(in the rows, 128 means zero)
R: rows in 4 groups, each row roughly a mix of its group's directions (one row in no group)
R (101 x 10)
[[168 110 104 169 102  86 131 132 105  98]
 [151 118 131 154 202  95 131 118 127 115]
 [131 108 132 156  85  64 149 127 139 108]
 [116 128 109  91 147 181 130 138 115  75]
 [128 100 127 146 114  96 139 136 167 192]
 [127 112 109 127 162 111 139 173 178  89]
 [133  68  99 136 144  94  86 118 111 136]
 [154 102 112 122  82 156 133  98  81 149]
 [150  76 141 130 150 122 154 100 121  75]
 [155 119 142 117 109 158 127  94  66 103]
 [166 109 114 126  82 142 129  97  85 159]
 [ 60 102 142 140 149 140 147 147 151 105]
 [ 99  96 131 150  55 141 126 122 114 122]
 [168 116 128 112  88 159 145 155 145 175]
 [143 146  86 152 118 139 120 165 118  69]
 [148 112 115 157  75 110 130 105  98 172]
 [100 111 119 124 132  97  81  98  93  87]
 [105 127 136  81 166 179 131 142 148 102]
 [ 93  97 129 124 128 142 142 121 176 184]
 [195 140 151  96 129 137 118 134  86 129]
 [173 113 116 112  85 149  81 141 144 151]
 [ 99 123 132 113 125 198 116 102 146 159]
 [109 128  87 101  92 108 126 143 125 186]
 [142 104 123 132 126 144 176 158 144 188]
 [127 185 159 132 123 102 155 112 166 100]
 [141 142 134 109 183 114 136 110 187 146]
 [154 126 146 105 164 113 135 128  57 128]
 [122  73 139 165  93 125 152 111  91 118]
 [ 71 110 173 139 140 129 141 124 153 166]
 [146 137 143 141 164 169 123 130 114  63]
 [114  87 111 134 116 150 108 182 107 168]
 [147 103 124 125 115  78 190 127 117 149]
 [130 191  95 126 149 110 103 149 138  94]
 [131 113 157 121 164 101 134 153 191 146]
 [153 101 116 118 122  89 196 124 111 120]
 [ 96 118 173 113 123 160 134  99 120 181]
 [ 79 167 139 121  87 156 163 130 144 118]
 [ 90 161 150 127 144  79 169 110 149 121]
 [ 85  76 115 136 123  97 168 107 114 119]
 [109  91 129 122 131 130 120 141 192 173]
 [116 135 184 166 129 113 102 112 160 162]
 [168 127 113 145 149 140  87 154 167 168]
 [140 165 143 167 133 141 132 174 104 172]
 [ 94 170  80 155 102 128 115 127  96 109]
 [144 103 137 138  91 118 116  93 191 112]
 [ 90 158 147  97  96 146 162 130  84 120]
 [144 146 127 146 131  60 166 120 105 105]
 [104  94 117 137  94 178 138 110 118 173]
 [178  93 131 114 123  99 106 100 101  92]
 [108 100 132 120 144 128 128 131 195 175]
 [145 179 139 131 163 159 119 166 137 165]
 [141 122 130 127 108  71 187 126 129 156]
 [105  75  96  93 107 111 107 103 137 155]
 [130  79  94 120 114 120 131 145  94 181]
 [ 95 150 130 125 157 112 185  97 127 164]
 [ 68 176 144 124 110 142 156 121 126 103]
 [140 125 137 183 125  70 129 135 118  91]
 [159  97 121 123 108 160  69 158 140 115]
 [ 98 109 115 105  87 149 141 156 102 178]
 [117 128  71  96 104 136 121 156 103 168]
 [ 71 114 103 136  91 122  87 111 144 109]
 [190 110 118 144 129 132 103 133 180 142]
 [141 147 113 127 153 159 167  79  94 155]
 [186 159 108 123 107 122 106 107  85 118]
 [127 101 131 129 157 175  84 114 120  82]
 [ 94  71 106 123 116 170 156 138 122 107]
 [138 156 185  93 148 154 113  96 108 137]
 [165  99 128 139 117 134 184 136 170 153]
 [140 116 123 115 170 114  87 139  68 146]
 [163 148 114 111 163 186 117 103 102 132]
 [ 78  88 101 130  86 111 103 108 126 114]
 [107  84 118 131 132 121 125 174 150 182]
 [121 133 115 133 167  87 168 158  98 164]
 [160 108 111 113  88 151  93 155 138 173]
 [173 106 125 123 148 111 111 121 195 135]
 [ 66 154 155 112 110 169 119 112 132 112]
 [128 137 108 128 165 120 150 166  69 158]
 [ 56 123 152 140 128 137 137 124 145 169]
 [164 105 140 121 138 129 196 143 119 161]
 [173 141 105 138 151 110 144 141  64 121]
 [112 115 129 123 141 102  99 205 133 134]
 [127 147 177 144 126  86 150  95 170 118]
 [110  92 121  94 120 110 116  77 162  97]
 [102 165 146 126 151  72 170 117 135 114]
 [154  89 132 131 128  86 190 117 114 124]
 [179 111 103 100 143 115 130 156 179 140]
 [ 77 109 157 160 143  99 142 144 167 146]
 [173 112  94 113  93 130 128 120 130 185]
 [ 82 150 159 103 135 142  92 152 164 106]
 [145  88 115 105 130 100 177 101 124  88]
 [110 116 110 151  89 135 124 118 199 121]
 [104 112 101 143 123 149 139 138  97  60]
 [109 134 113 122 166 149 166 126  97 185]
 [125 117 102 153 175 119  73 146 141 158]
 [113 168 104 127 121 167  90 168 113 159]
 [185 173 158 125 146 150 152 141 149 128]
 [ 94 105 104  88 111 129  85  94 158 127]
 [ 97 164 149 123 105 103 105 105 180 150]
 [147 178 127 146 124 124 165 175 102 153]
 [146  74 150 156 163 158 111 121 104 104]
 [120 140 198 105 147 150 121  95 113 144]]

the three rows of each list that fit no group, in list order (the others fit one group, some only roughly)
  Z_351: [128 206 125 118 134 142 143 144 129  94]
  Z_655: [155  91 130 104  97 146 132 106 117 188]
  Z_625: [178 142 154 113 185 154 122 142 136 147]
  Z_458: [125 198 146 122 115 156 100 127 145 100]
  Z_916: [134 120 144 106  57 129 130 103 130  88]
  Z_420: [153  94 109 144 100 135 111 103  65 124]
  Z_536: [140  87  98 178  98 109 130 116 166 133]
  Z_39: [ 96 119  76 173  88 114 137 138 111 126]
  Z_139: [154 116  58 127  87 125 133 133 127 154]
  Z_977: [141 142 159 102 103 125 168 100  95  83]
  Z_16: [148 116 160 132  96 137 131  84  76 157]
  Z_265: [136 173 117 114  99 140 102 103 111 184]
  Z_580: [107 153 127 141 112  97 142 160  64 108]
  Z_677: [110 113 141  96 113 124 179 117  71 117]
  Z_463: [111 167 123 127 135 143 151 118  55 119]

Z_625 Z_420 Z_536
  Z_125: [196 107 111 138 133 106 139  98 162 125]
  Z_259: [185 155 113 101 149 127 109 133 120  81]
  Z_832: [123 168 162 147 149 163  96 125 146  84]
  Z_920: [118 117 118  82 112 176 107 122 167 162]
  Z_699: [203  90 142 118 117 110 132 120 131 144]
  Z_850: [ 99 112 126 157 110  69  88 147 148 135]
  Z_30: [153 107 166 157 137  89 180 107 127 120]
  Z_262: [150 169  80 131 107 132 101 126  94  93]
  Z_735: [138 123 170 110 154 189 114 116  94 130]
  Z_46: [109 131 121 134 178 126 109 160  93 179]
  Z_864: [165 121 157 146 121 115 133 113  74  81]

Z_920 Z_850 Z_735
  Z_659: [106 134 119 131  72 148 126 115  85 172]
  Z_334: [121 192 160 160 131 142 100 143 152 141]
  Z_83: [139 151 150 132 197 119 151 136  89 132]
  Z_824: [124 113 110 138 105 163 123 154  60 149]
  Z_822: [148 146 137  99 171 144  81 150 164 109]
  Z_440: [156 115  74 150  89 155  93 143 124 124]
  Z_743: [ 83 135 115 125 102 128  72  82 123 126]
  Z_38: [139 171  98  87 125 151 107 125 137 177]
  Z_742: [123 103 133 111 146 126  87 167 187 141]
  Z_962: [161 115 102 117 157 180 109 143  98 160]
  Z_324: [117 139 126 151 123 111 107  90 175  73]
  Z_484: [197  83 120 118 113 124 139 140 120 153]

Z_659 Z_440 Z_743
  Z_301: [140 140  95 127 113 116 167 169  91 170]
  Z_224: [184 153 156 101 117 136  93 118 110  97]
  Z_430: [175 147 156 126 108 119 113  88  79 136]
  Z_257: [ 81 181  92 127 105  94 138 135 130 119]
  Z_945: [120 145 122  96 108  84 162  96 167 102]
  Z_59: [146 144 136 122 103 121  87  93 141  67]
  Z_414: [ 66 132 137 131 136 132 134  89 176 147]
  Z_291: [114 124 134 110  99 154 186 154 118 172]
  Z_325: [129 179 179 165 130 109 143 135 154 146]
  Z_747: [104 130 168 132 137 112 126 115 163 193]
  Z_288: [153 161 109 130 138 122 111 142 105  58]
  Z_546: [109  93  87  79  97 103 142 110 130 146]
  Z_855: [162 146 137 139 142 119 192 143 101  94]
  Z_422: [195 130 163 162 145 150 137 140 132 148]
  Z_610: [166 112 112 119 134 194  97 109 136 147]

Z_257 Z_414 Z_422
  Z_774: [138 139 148 134 181 127 189 150 115 148]
  Z_167: [152  76 107 147  88 139 108 159  98 138]
  Z_563: [112 104 150 111 100  97 173 122 140 179]
  Z_740: [159 110 131 116 161 150 184 133 146 170]
  Z_234: [177  98 106 119 153 141  94 172 130 147]
  Z_336: [141 109 134 130 160  83 130  93  97  79]
  Z_593: [135 117 103  91 155 180 106 113  85 124]
  Z_442: [125  78 117 114 148 156  95  99 125  81]
  Z_130: [156  90 100 133 139 131 117 181 106 167]
  Z_296: [112 171 153 103 120 123 145 105  93  76]
  Z_184: [173 164 115 117 174 138 129 123  83 110]
  Z_776: [194 117 111 144 116 110 142  81 126 112]
  Z_88: [ 91 175 160 162 125  94 113 105 123 148]

Z_563 Z_740 Z_593
  Z_567: [147 186 109 121 136 150 161 161 107  99]
  Z_179: [145 175 123 115  85 158 114 139 135 176]
  Z_821: [144 100 130 145 158  85 183 138  99 138]
  Z_976: [188  84 146 108 144 109 140 136 161 131]
  Z_829: [ 83 158 157 124 106 132 143  80 151  99]
  Z_198: [115  78 141 134 115  89 118  96 146 174]
  Z_190: [123 160 124 131 105 177  82  96 119  96]
  Z_109: [ 84 183 145 112 169 124 150 134 107 119]
  Z_231: [ 98 189 144 106 147 156 105 114 104 109]
  Z_480: [153 155  91  87 119 146 116 123 140 183]
  Z_517: [168  65 128 101 127 140 147 131 155 152]

Z_179 Z_821 Z_190
  Z_993: [134  98  90 180  91  96 143 136 109 123]
  Z_504: [152  95 123 166 113  92  79 133  99 112]
  Z_371: [120  82 102 109  79 125  89 138 119 156]
  Z_514: [ 90 133 116  90 104 112  98  95 175 135]
  Z_702: [ 68 106 128 138 150 106 172 114 100 126]
  Z_686: [121  78 133 123 116 172 151 114  90  92]
  Z_50: [128  96 153 143 137 143 115 129 179 185]
  Z_849: [112 158 130 177 150 100 172 138  94 113]
  Z_199: [ 95 192 142 107 157 135  99 122 142 149]
  Z_627: [104  68 151 148 142 115 160 146 160 111]
  Z_67: [ 93 120 132 127 107 121  77 117 154 183]

Z_504 Z_50 Z_849
  Z_870: [149 125 125 139 117  86 193 146 108 156]
  Z_300: [175 101 101 146 154  94 161 118 138 158]
  Z_626: [ 67 107 118 145 150  95 150 105 112 102]
  Z_248: [115 110 135 123 123 128 137  90 203 148]
  Z_322: [112 121 123 136 152  72 151 181 117 152]
  Z_200: [ 87  87 130 101 132 120 105 121 180 101]
  Z_619: [114  78 126  90 130 184 151 130 141 141]
  Z_809: [ 97 163 137 130 169 168 106 169 137 109]
  Z_293: [121 165 133  97 115 165 109  93 102 171]
  Z_937: [136 137 118  94 118 147 120 117 148 204]
  Z_214: [131 169 138 120  96 139  84 106 142  78]
  Z_355: [ 86 142 143 136 115 114 177  76 146 138]
  Z_996: [162 163 108 165 111 102 154 173 121 109]

Z_200 Z_809 Z_996
  Z_416: [ 87 171 115 147 161  96 112 169 120 130]
  Z_72: [120  94  99 169  78 100 143 123 114 155]
  Z_940: [166  76 132 147 125  97 176 140 140 134]
  Z_244: [149 132 140 122 118 144 116  69 183 106]
  Z_646: [ 96 161 144 139 153 132 196 131 147 120]
  Z_846: [ 84 123 111 145 181 121 134 152 111 171]
  Z_485: [177 141 154 137 158 112 156 103 140  83]
  Z_988: [ 90 162 132 125 152 148 158 164 111 174]
  Z_649: [119 183 176 140 139 113 104 100  98 126]
  Z_571: [121 196  98  95 117 141 137 147 130 100]
  Z_760: [161 118  87 100  94 133  86 130 124  88]

Z_416 Z_940 Z_760
  Z_360: [187 121 160 119 141  83 123 125 158 147]
  Z_242: [112 104 141 115 128 118  95 159 197 132]
  Z_725: [161 159 141 110 146 153 102  88 152  86]
  Z_393: [166  98 132  99 117 112  92 124  71 129]
  Z_165: [117 105 105 137 124 103 130 191  87 152]
  Z_706: [134 199 144 139 142 157 138 146 135  95]
  Z_509: [146 170 137 122 136 119 178 128 134  71]
  Z_85: [162 145 145 120 134 123 147  92 196 122]
  Z_178: [143 117 106 127 123 190 110 136  75 143]
  Z_694: [137 124 133 114  77 157  91 169 143  96]
  Z_470: [149 116 149 109  68 135 167 106 149 103]
  Z_745: [121 115 186 105 144 161 133 103 103  91]
  Z_464: [145 122  88 147 105  90 144 175 109 160]
  Z_807: [132 124 115 115 100 121  53 110 119  99]

Z_85 Z_694 Z_464
  Z_25: [146 117 170 118 181 118 132 136 141  77]
  Z_12: [155 143  64 134 103 128 117 122  88 102]
  Z_483: [164  96 131 139 137 174  96 172 105 122]
  Z_19: [134 140 113 161 117 142  97 134 201 136]
  Z_640: [112 109 156 134 133 147 111 119 153 201]
  Z_421: [183 149 131 119  99 152  81 138 159 131]
  Z_502: [140 143 144 133 155 141 202 150 139 153]
  Z_225: [ 60 129 148 113 139 137 125 165 150 156]
  Z_49: [144 113 123 160 138 137 128 172  84 179]
  Z_549: [156 164 127  99 152 121 153 125 164  77]
  Z_229: [148  97 122 120 157 108 106 181 163 156]
  Z_609: [176  83 104 135 142 146 119 110 155 167]
  Z_307: [120 129 118 120 170 141 169 101 138 187]

Z_483 Z_640 Z_549
  Z_684: [ 66 150 107 153 160 129 101 145 142 150]
  Z_839: [128 147 196 144 149 113 116 108  99  97]
  Z_623: [149 164  99 123  93 123 108 109 116 186]
  Z_453: [ 63 169 136 153 144 138 142 128 155 112]
  Z_267: [152 145 141 118 115 139  81 132 145  63]
  Z_34: [112 159 125 110  77 149  73 124 128 104]
  Z_2: [168 100 119 109  86 102  90  93 120 135]
  Z_896: [129 107 121  83 165 153 137 159 162  91]
  Z_894: [110 147 185 118 123 138 105  85 166 116]
  Z_153: [174 130  80 113 129 149  91 139  92 110]
  Z_773: [129 110 115 156 124 140 163 141 193 161]
  Z_86: [141 109 132 135 172 123 181 151 111 172]
  Z_131: [ 50 137 108 160 112 130 134 133 120 116]
  Z_804: [160 134 132 125 103 164  78 119 124  78]
  Z_584: [134 108 132 111 169 128 106 165 179 165]

Z_2 Z_894 Z_153
  Z_923: [142 179 178 166 141 117 158 135 139 126]
  Z_135: [ 94  79 121 165 110 115 149 148 157 159]
  Z_182: [169 187 156 107 109 163 120 135 128 118]
  Z_566: [115 195 101 152 115  98 102 127 125 149]
  Z_321: [ 95 177 133 118 112 143  81 116 170 130]
  Z_692: [ 83 151  83 109 113 173 124 129  98 124]
  Z_928: [124 167 175 171 126 123 117 145 142 171]
  Z_915: [ 86 121 141 165 177 128 155 123 160 103]
  Z_983: [172 111  82 109 162 123 121 139 108  87]
  Z_208: [101 138 154 137 112 152  54 126 138 115]
  Z_562: [160 120 121 108 163 148  77 174 143 126]
  Z_491: [ 84 125 126 133 184  99 150 129  88 130]

Z_915 Z_983 Z_208
  Z_20: [119  71  80 130  88 104 119 113 132 122]
  Z_612: [102 107 149 162 151 107 137 142 118  64]
  Z_687: [159  92 126 142 172 117 179 141 136 157]
  Z_884: [ 80  82 163 123 134 149 161 121 147 150]
  Z_835: [158  84 137 110  89 128 184 114 132 124]
  Z_601: [111 146 132 143 135 126 123 123  92  51]
  Z_856: [167  81 101 122 175 100 109 139 140 137]
  Z_533: [178 141 111 122 137 121 122 129 187 167]
  Z_506: [113 178 117 111 165 139 112 145 133  74]
  Z_597: [109 160 139 141 105 109 138 133  68  85]
  Z_462: [148  49 138 119 117 138 160 135 133 132]

Z_20 Z_856 Z_533
  Z_280: [169 127 141 103 113 157 118  84  78 138]
  Z_674: [103 119 121 142 131 104 135 187  78 151]
  Z_272: [133 143 132 122 164  72 133 182 114 113]
  Z_753: [136 139 115 131 192 161  99 141 149 162]
  Z_472: [126 177 123 100 139 143 136 116 145  64]
  Z_863: [118 108 173 145 127  92 122  85 174 134]
  Z_479: [ 65  86 144 133 146 130 121 134 145 166]
  Z_89: [108  89 163 168 136 116 149 121 106  81]
  Z_132: [151 113 128 135 177 125 161 157 113 180]
  Z_700: [152 175 145 137 109 149 131 113 136  66]
  Z_478: [104 157 122  94 123 139 103 104 163  74]

Z_753 Z_479 Z_700
  Z_663: [116 121 149 129 157 117 163 166 123 190]
  Z_446: [ 71 143 138 145 120 120 144 153  90  85]
  Z_201: [143  95 146 109 131 176 141 117  89  83]
  Z_10: [128 164 130 100  85 138  78 117 108  94]
  Z_256: [140 168 157 140 145 133 157 124 143  64]
  Z_365: [135 134 147 140 180 126 138 139 103  64]
  Z_704: [106 163 124 102 117 146 123 118 146 198]
  Z_911: [110 177 127 118 173 122 112 154 165  97]
  Z_529: [155  99 131 129  97 111 146  90 145  72]
  Z_907: [151 175 134 129 142 100 151 105  91  83]
  Z_548: [112 122 169 144 142 131 135 124  89  64]
  Z_14: [120 122 157 116 106 136  88 117 186  90]

Z_663 Z_446 Z_365
  Z_495: [ 94 114 137  97 131 193 142 117 103 105]
  Z_798: [116 112 111 104  77 118  86 103 100  97]
  Z_594: [ 85  79 165 161 136 119 154 132 132 103]
  Z_508: [164  94 122 141 129 109 182 151  89 141]
  Z_969: [ 99  94 164 114 124 121 184 134 143 162]
  Z_959: [127 145 131 132 152  65 134 179 110 110]
  Z_356: [122 159 150 133 120  84 187 136 155 108]
  Z_292: [131 173 173 159 123  93 158 131 152 148]
  Z_607: [136 149 133 142 131  77 178  82 135 117]
  Z_672: [151 154  96  92 162 132 116 162 170 107]
  Z_858: [192 108 141 102 135 124  83 115 150 135]
  Z_98: [169 115 128 122 131 119  73 168 153  97]
  Z_357: [187 104 123  90 126 134 132 120 150 173]

Z_969 Z_356 Z_858
  Z_353: [142 116 155 134 169 148 174 154 150 169]
  Z_474: [141 132 104 114 127 184 143 111 126 188]
  Z_994: [104  91 138 121 103 113 192 108 105 115]
  Z_605: [107 160 176 117 176 134 118 130 132  86]
  Z_261: [ 89 128 145 112 149 170  85 156 128  94]
  Z_901: [112 166 143 111 179  80 148 141 147 119]
  Z_749: [165 133 142 137 139 110 196 134 120  90]
  Z_115: [158 142 162 159 139  96 187 131 125 113]
  Z_689: [116 134 134 152 122 144 191 134 182 142]
  Z_142: [152 178 113 135 139 154 159 168  98 104]

Z_353 Z_474 Z_261
  Z_751: [162 130  54 115  99 135 121 142 130 142]
  Z_585: [147 138 142 125  97 156 113  75 155  83]
  Z_785: [161  76 150 157 148 116 168 130  99 120]
  Z_868: [112 115 121 150 167  92 121 183  92 132]
  Z_552: [132 169 145  96 178 125  98 147 150  99]
  Z_318: [ 94 125 129 142  86 159 128  95  81 155]
  Z_164: [ 94 132 105 161 149 139 115 152 178 167]
  Z_984: [119 110 147 139 143 148 143  71 161  83]
  Z_273: [103 126 115 140 112 117 123 184  68 120]
  Z_417: [120 125 114 141 117 121 133 174  55 128]
  Z_883: [122  84 100 112 144 189 127 156 110 123]
  Z_611: [192  86 123 136 137 125 151 135 155 156]
  Z_436: [108 125 142 136 185 102 177 129  94 129]

Z_868 Z_984 Z_883
  Z_146: [105  78 172 159 139 104 151 136 148 105]
  Z_857: [110 136 122 110  80 130  72 102 128  92]
  Z_762: [ 92 101 127 186 105 105 142 126 104  98]
  Z_621: [122 129 101 121 127 151 166 168  74 156]
  Z_876: [188  95 121 124 125 140 137 151 154 173]
  Z_340: [ 79 181 140 121 112 136 110 112 121  85]
  Z_329: [139 144 144 157 102 115 112  92  66 108]
  Z_524: [ 93 182 150  91 134 146 155 110 156 128]
  Z_438: [119 100 159 170 155 134 140  98 111  77]
  Z_713: [167 108 131 142 145 120 187 139  95  98]
  Z_693: [123 171 111 106 169 126 112 160 172 103]
  Z_733: [133 130 157  93 114 131 184 130  77 116]

Z_621 Z_524 Z_438
  Z_581: [116 135 129 121 160 136 169 133 157  62]
  Z_658: [159 171 104 106 120 110 105 135 155 179]
  Z_811: [127 146 141 152 111 105 153 157 116 196]
  Z_732: [121 123 119 137 148 186  73 148 107 144]
  Z_352: [171 136 150 123 126 121 172 101 141  75]
  Z_107: [127  72 136 143 100 116 142 115  80 160]
  Z_177: [ 88  94 106 123  67 131 149 121 151 139]
  Z_431: [102 109 137 174 129 107 140 134 106  67]
  Z_817: [140  49 108 120 136 134 123 117  98 114]
  Z_454: [ 89 143 125 112  84 131  82 107 115  90]
  Z_841: [166 113 123 124 132 169 114  91 183 141]
  Z_608: [ 96 133 111 101 116 139  71 114 122  80]

Z_581 Z_107 Z_608
  Z_644: [118 117 160 125 127 113 110  77 175  88]
  Z_64: [149 145 146 151 182 109 167 121 164 107]
  Z_116: [113 203 132 123 106 117 138 147 142 158]
  Z_294: [150 108 119 136 145 122 139 147 119  49]
  Z_418: [ 52 141 112 125 118 126 109 127  90 122]
  Z_860: [140 151 123  84 130 154 110 118 139 193]
  Z_392: [139  97 125 134 113 125 142  84 192 151]
  Z_531: [105 109 152 173 140 114 139 111 131  65]
  Z_286: [ 73 137 162 147 126 113 127 121 146 183]
  Z_237: [159  90 119 157 137 133 154 160  80 154]
  Z_32: [113 112 143 129 130  76 127 146 194 131]
  Z_781: [113 158 181 153 123 103 123 110 178 139]
  Z_922: [128 142 145 118 121  88 113 139 170 190]
  Z_158: [189 136  90 145 138  96  91 136 124 123]
  Z_339: [155  79 150 129 107 145 148 105  82 101]

Z_531 Z_922 Z_158
  Z_924: [ 83 128 141 130 125 107 182  99 117  87]
  Z_586: [141 120 109 132 145 144 136 147 115  48]
  Z_844: [101 175 150 130 151 147 188 142 125 135]
  Z_960: [106  89 148 151  87 126 146 102 110 176]
  Z_728: [ 93 139 120 119 115 149  62 127 147 165]
  Z_400: [112 102 148 132 148 159  73  96 149  97]
  Z_620: [150 173 154 158 156 159 129 135  86 150]
  Z_316: [ 63  99 151 119 130 175 140 120 122 135]
  Z_778: [165  93 144 156 142 107 177 140  92 129]
  Z_481: [ 80 176 127 120 109  93 102 124 131 161]
  Z_819: [106 110 174  92 136 179 134 103 105 135]
  Z_163: [183 134 106 142 153 139 102 168 108  96]

Z_620 Z_481 Z_163
